Where one turn sends some rows of the set: a few examples, then the rows asked
Luvo: [5,7,0,12,1,-10,14,-2,10,-2,-4,12,-1,-5]
gebe: [-8,19,-8,8,10,-11,-1,12,-7,-6,-3,13,1,11]
sog: [-6,8,2,7,-8,-12,-1,-8,-6,-5,9,19,2,-5]
vonat: [-3,7,-9,0,1,-17,6,-9,-9,0,-5,19,7,-10]
nin: [-5,8,2,7,-10,-5,1,-7,5,-6,0,25,4,2]
sav: [-4,13,3,9,-10,1,8,5,-7,-6,0,12,5,7]
Pif: [-8,1,-4,4,1,-20,0,-4,-5,3,4,15,-5,-6]
beluk: [-6,13,-11,14,1,-8,-3,6,-2,-14,-9,18,14,0]
Mamus: [-7,4,-7,4,3,-10,-6,-9,5,-1,-2,4,1,7]
kuper: [-7,16,-5,3,7,-10,7,-1,-2,11,-6,12,8,-2]
mab: [-4,6,-5,5,-5,-19,-1,-2,5,3,-14,8,0,3]
fezil: [-14,18,0,1,5,-6,11,-2,2,5,2,16,-1,3]
muf: [-4,7,-14,11,11,-16,4,-1,-1,-18,0,7,-3,-3]
Zag: [-8,22,-1,6,4,-11,7,15,-3,-11,-11,19,2,0]
peda: [-13,11,4,9,-6,-8,6,11,-4,-6,-4,17,-10,-4]
Lede: [0,22,-6,8,-1,-3,-1,12,-9,-5,-9,15,6,0]
voga: [3,15,-5,9,-1,-10,10,-1,-3,-23,-3,15,9,-3]
tivi: [-11,7,0,10,0,-9,9,1,-3,-23,3,18,-2,4]
dotuf: [-15,9,-6,0,-6,-17,3,-5,-10,0,1,6,3,1]
mel: [-10,17,-9,-5,6,-12,1,-7,-3,-1,-14,12,5,-1]
kozig: [-8,14,-4,12,10,-8,14,5,6,-9,-10,21,8,-1]
Kuro: [-9,14,-3,4,4,-9,20,1,-3,-5,-5,8,-5,-10]
dun: [-11,15,-4,11,5,-12,10,8,5,-13,-4,1,2,2]
Redi: [-3,15,-5,5,3,-18,3,4,0,-12,-3,4,-13,-5]
likap: [9,11,-6,15,1,-4,-2,3,-1,-9,-3,18,6,-8]
Ker: [8,8,-4,6,-7,-5,11,1,-4,-9,-15,17,1,2]
Sasub: [-10,10,-2,11,11,-6,12,4,-2,-16,1,24,0,-5]
dekuf: [-5,11,-1,5,-1,-12,9,3,1,-19,-5,14,-1,16]
Duf: [5,17,-7,8,9,-15,3,-2,0,-13,2,23,7,-1]
Dev: [-4,4,-8,8,-1,-11,0,-3,-3,8,-2,13,12,0]
Bemem: [-13,10,-6,3,2,-4,-3,-11,-8,-7,3,13,9,-6]
nugek: [-14,21,-5,7,2,-22,1,3,4,-15,-3,12,-1,2]
Segav: [-2,8,-5,-5,0,-13,-7,-9,-8,-10,-5,19,-6,2]
bapo: [-10,6,-7,7,2,-8,2,1,-12,0,-7,20,1,-14]
Bifut: [-13,4,-9,4,0,1,6,3,-12,-6,-11,18,-2,-2]
Dag: [2,6,-9,-1,5,-4,14,-10,-6,-6,-3,11,-2,7]
pakas: [-5,10,-5,10,7,-9,11,7,6,-10,-14,13,4,12]
fiva: [0,6,-7,-1,-4,-14,4,-7,-13,-7,-2,6,-4,7]
muru: [-11,22,-2,9,-2,-11,-1,11,0,-4,-3,3,-2,2]
lesi: [-1,9,-2,17,4,-2,2,12,-2,-12,1,18,7,1]
kobeg: [5,10,-2,8,8,-17,7,6,4,-16,-3,14,-8,3]
Zadof: [-11,3,-6,6,-3,-13,6,-4,9,-6,-15,14,-6,-4]
rema: [7,15,-7,8,2,-12,7,-7,0,-15,3,8,0,-10]
rasi: [-6,7,-6,0,-5,-18,-2,2,-9,5,-9,17,1,4]
Mikon: [-10,7,-4,5,10,-8,-7,0,-1,4,-5,21,-1,-5]

beluk goes to nugek
Bifut goes to Zadof
And these:
Mamus goes to Bemem
vonat goes to rasi
peda goes to Luvo
voga goes to Zag
bapo goes to mab
dekuf goes to Sasub
Redi goes to likap

